One turn or mirror swaps these rows in pairs. Which row does each one swap with?
K229: [ -7  -5  10  -7  -5   8  11  -8   3  -8  -2   0  -3  -4  -2 -16   3  -5
   8   3  -7  -3 -10  -2  -7]
K891: [  6  12  -1 -13 -15  15  -8  -3  -2  -3  -7   0   8  10 -13 -21  -4  -5
   2  -2 -14  12 -10  -2   5]
K623: [-11  14   6   3 -17  12  13   6   1  -2   1   4   7  -1  10 -14  -2  -8
   9 -24 -13  10  -7  -5  -4]
K391: [-14   9  10   2  -9  11 -12   2  -2 -16   4  16  -1  -1 -11   1  11   5
  -5  -3 -16   8   8   6  -2]
K848: [ 15  13   5   4  -9   1   4  12   7   2  -2  -1  -3  14  -7 -13  11  -9
   1  -3  -5   8   1   9  -4]
K37: [ -4  16   2  12  -5  13   7 -14  -2   6  -7  -3   1  -3   5  -7  11   6
   2 -14 -12  11  -2  10  -9]
K794: [  3   3   0   4  -6   3  -5  -5   7  -8  10  10  -1  15  -9  -8   3   0
   2 -11  -9   9 -22   2  -4]
K838: [  0  10   3   0   1  11   4  -5   0 -22   1  -2   0   6  -5  -9  -2  12
  -6  -6 -20   9  11  -5 -16]
K755: [  1   9  -9   6 -21  17  -6   6  -3  -3   0  16   5  14  -2  -8  10  -6
 -11 -18  -7  19  10   4  -2]
K226: [-12   3  -4  13   0   7   5 -13  -4  -3   5   7  -6   6  10  -8  14   7
 -11  -3  -6   4   4  -9  -2]
K224: [ -6  -3  14  -6  -4  -6   3   7  -1  -7   8   6  -5   2  -7 -18  -6   6
  -7  -8 -17  10  -8  10   1]
K434: [  6  12  -2  11  -5  20   1   2  -6 -18   2  -5  16   3   8 -11   5 -15
 -15 -10  -4  -1   1  -5  -1]
K605: [ -4   4   3 -10  -6   0   8 -13   5 -12  11  -3   0  11   9 -17  -7   9
  -4 -11   1  12   2   3   4]
K925: [ -9  13   9  -1  -8  10  -8   5 -11 -21   5   0   1   5  -5 -15   7  -3
 -12 -21  -5  17 -13   6  -5]
K884: [ -3   7   4  -7  -5  22  10  10 -17   5  -2   0   3  10  -6 -12   9  -6
  -2   2 -18  16   0   4   3]
K32: [ -8   1  -7  -7  -9  15  10   3  -6  -8   7   6  -2   9 -13 -11   7  -4
  -2 -14  -8  27  -3  -5   2]
K90: [ 0 -9 -1 -2 -1  7 -8 -4 -2  2  7 12  2 -2 -7 -6 15  3  0  1  0  6 -3 -6
  2]
K750: [ 15  11  -5   3 -13  12   1   2  -9  -1   0   4  14  17 -12  -6  -3  -2
  -5 -14  -7  10  -6   2  -5]
K155: [ -7   8  18  14  -2   0   2  -8  12  -7  11  -5   1   9  16 -14   4  -3
  -1 -12  -7   7  -6   1  -1]
K106: [ -3   8   5   3 -24   5   6   2  10 -18   8  -1  15   4   5 -18   4 -11
  -9 -14   0   9  10   7   5]
K813: [ -5  16   5   7  -2  19  -2  -6  -6  -8  -2   4   6  21  -5  -9   7  -1
  -7 -25 -13   0  -7   8   3]
K294: [-14   4  -3   8 -15   6   9   2 -17  -4   3  -2   9   2  -8 -16  -7  -4
 -16 -16  -6   6  13   3  -1]
K745: [ -9  11  13  12  -1  -2   0  -3  10 -12  11  -8   6  14  11  -6  -2  -6
  -1  -8  -8  11  -5   2   2]
K791: [ -3   2   7  -1  -9  11  -5   3  -1  -5   4   4  -7  -8  -1 -20  15 -12
   4  -6   6  11   5  -4 -17]
K99: [ -3  -3  -9 -13 -14  17  -5  -7   2 -12  -1  -4   8   7   3 -21  -5  -2
   2  -1  -2  10 -10   7  -7]
K348: [ -6  11   3  -3 -11  12  -4 -10   5  -6  -1  10   6   4   9 -24   9  -1
  11   0  -9  12  12   1  12]
K162: [  2  14   6  17 -15  13   4   2   3 -13   5  11  -3  -4   5  -6   6 -14
 -13 -14 -17  20   0  10  -6]
K845: [  5   1   7   4  -5  20   4  -6  -5 -19   2   9   3  -2 -13  -7  10 -14
  -2  -7 -11  13  12 -10   1]
K385: [ -5  15  -2  14 -18  22 -15   6  -4  -6  -2  -1   6   0  -4  -9   9 -12
  -5  -5  -6  -3   7  -1  -3]
K728: [  0   2  -7   9 -15   2  15   3  -8  -2   1  -7   6  14  -2 -22   7  -1
  -2 -14  -4  11   1  -7   9]
K370: [-16   3  -1   6  -4   6  -2 -10  12   0  -5  13  -5   3  11 -10  -3   1
  -8 -11 -19  18  -4   5   2]
K266: [ -8  11   3   4  -4  16  -2 -20   6  -3   6   6  12   8  15 -10   7  -9
 -14  -9  -9   3  -4  11   0]
K634: [ -2  11   7  11  -7   8  -6   0   8   3  15   3  -4   0  14 -15   0  -3
  -7   2   6   2  -2  -3   2]
K652: [  0  13   2   0  -1  11  -8  11 -12  -4  -4   8   4  12   1  -9  10  -1
   2  -9 -16  18 -14  13  -9]
K282: [ -1   1   7  -6  -7  12  -8  12   4 -10  -2   6   1   1   3 -16   4  -7
   2   5 -18  12  11 -11 -11]
K187: [  7   7  -3  10  -5  15   7  -1  -8 -19   4  -3  17   2   8 -19   5 -10
 -17 -17  -9   3   6  -1  -5]
K375: [  5   7   4   8   0  -5  -4  -6  -8   1   4  15  13  -6   9  -7   0  -4
 -16  -7 -10  10   7   0 -10]
K3: [ -2   1   2  -1  -3  22  10  -1  -7 -18   0  16  -8  12  11  -7   1  -6
  -3   4 -14   2   3   3  -7]
K446: [ -2   3   3  13 -15  -2   5  12  -3  -6   1   6  -5  -2 -12 -16  -8  -5
   0  -8  -8  13  12   1   7]
K599: [ -8  15  -3  -1  -8   0  -7  -9  -2 -15   4  -2   5  15   6  -8 -11  -2
   5   2 -15  19   3   7   2]
K539: [-12   1  10   9  -7  14  -8   0   2  -8   3  -2   1   1 -10  -3  16  -6
  -8  -7  -4  17  13  17  -7]
K9: [ -8  16  -3   3  -8   2  -6  -6   1 -15   6  -5   4  16   6  -4 -11   0
   6   1 -15  18   3   6   1]
K981: [ -3  12  -9   2  -1  16  14   4 -10  -9  12  -4  13   7   6  -8  -3  -7
  -4 -15 -13  10  12   9   6]
K939: [ -5  -7  -5  -4   2   7   2  -2 -11  -3   8   5   6  13  -3 -13  -1  -8
   3 -14 -15  15  -2  14 -17]
K196: [ -8  12 -12  10 -15  13 -10   4   1  -2   8  17   8  14  -3 -18   9  -1
 -12 -13 -14  11   5  12   1]
K471: [  4   9  12  -2  -9   1  -7  -5   8 -21   1   2   2   7   1 -19  -1   0
  -7  -3  -3   2  15 -12   2]
K484: [  1  -7   0  10 -25   4   4   2  -4 -10  -2   4   5  -1   4 -21 -12   3
  -9  -4 -11  10   9  -2  -8]
K638: [-16  15   3   1  -4   1   2 -15  -1   6   4  -4  -1  -3   5 -14   0   6
   0  -6   2  -1  -1   0  -4]
K575: [ -3   4  13 -14  -2   9   1   8 -11  -9  -7  -4   2  -1   4 -19  12  -7
  -7  -6 -11  17   5  14   6]
K520: [ -1   4   2   4  -5   3  11   2 -10  -8   2   5  -1   2 -17 -12   9 -10
 -20  -8 -11  14  -3  13 -13]
K44: [ -1  15  -2  16 -16  24 -15   5  -5  -6  -2  -4   8   2   0  -8   7 -10
  -5  -2  -4   1   6  -1  -1]
K905: [ 13   0   1   2 -11   7   2  -7  10  -6  -1   3  13  -4  13 -12  -2  -9
   7  -3 -18   1  -7   6   1]
K75: [ -5  -3  11 -10   3   9 -12  -8   6  -8   1  -8  13   0  -3 -14   4  -6
  -2  -6 -16   0   5  -9  -4]
K85: [  1  13   7  -5  -1  20  11   5  -5  -5  -3   1  -3 -15  -8 -18  13  -5
 -12 -13 -15   5   5  -2  -5]
K527: [ -5   6   0  -7  -7   3  -2  14   1  -4   9   7  -6   2   1 -10  10  10
  -6  12  -7   8  -2  -1  -8]
K809: [ -1  10   4  -8   2  22   7   2  -6  -2  -4   3  -3 -13  -8 -20  11  -4
 -10 -10 -14   0  -1  -1  -5]
K580: [  7   3  -7   5 -16   8   1   5  -1  -7 -14   6  11 -12   1 -19   8  -4
  -5 -17  -5   9   5   4   9]
K270: [ -3   3   9  10   0   8  -2   9   1   5  10   8   8  -9   0 -17  13 -15
  -2 -13 -12  -4   4   3   5]
K805: [ -6  13  -4  -6   1   4   6  -2  -3 -15  14  12  -1   0  10 -26  -6  -9
  -7 -11 -14  18  -6   3   1]
K518: [ -2  -4  12  -5  -2  -5   3   4  -2  -3   7   7  -2   3  -1 -17  -7   7
  -6  -5 -16   6 -14   9   1]
K303: [-12   0  -1 -12  -5  12 -10  11  10  -2   1   2  -3   4   6 -15   7  -2
 -16  -5 -18   0  -7   8  -9]
K843: [ -5   9  15   4  -9  14   1  -7   3 -12   4  12  -6   3   3   3   1   4
   6  -2  -4   9   9 -11  -7]
K697: [  1   3   1  -6 -11   9  -7 -11   7  -1  -2  12   4   9  13  -6   6   2
  13  -4  -6  12   6  -1   5]
K569: [  6   6  18  14 -10  16  -5   4  -9  -4  -7  -5   1  11  -7 -20   2   6
  -1  -9  -6   3  -9   0  -3]
K678: [ -3   2   4  10  -8  24   2  -2  -4   3   4   0   5   3  -4 -11  13  -4
 -18 -22   1  -2   9   4   1]
K414: [ -4  15 -12   4   5  14   1 -11  -5   3  -3  11  -6  -4   2 -10  -3   1
   2  -5 -12  -1  -8   2  -1]

Swapped with K229: K520
Swapped with K414: K446
Swapped with K750: K843
Swapped with K3: K848
Swapped with K605: K678
Swapped with K805: K270
Swapped with K226: K728
Swapped with K375: K623
Swapped with K434: K745
Swapped with K838: K569

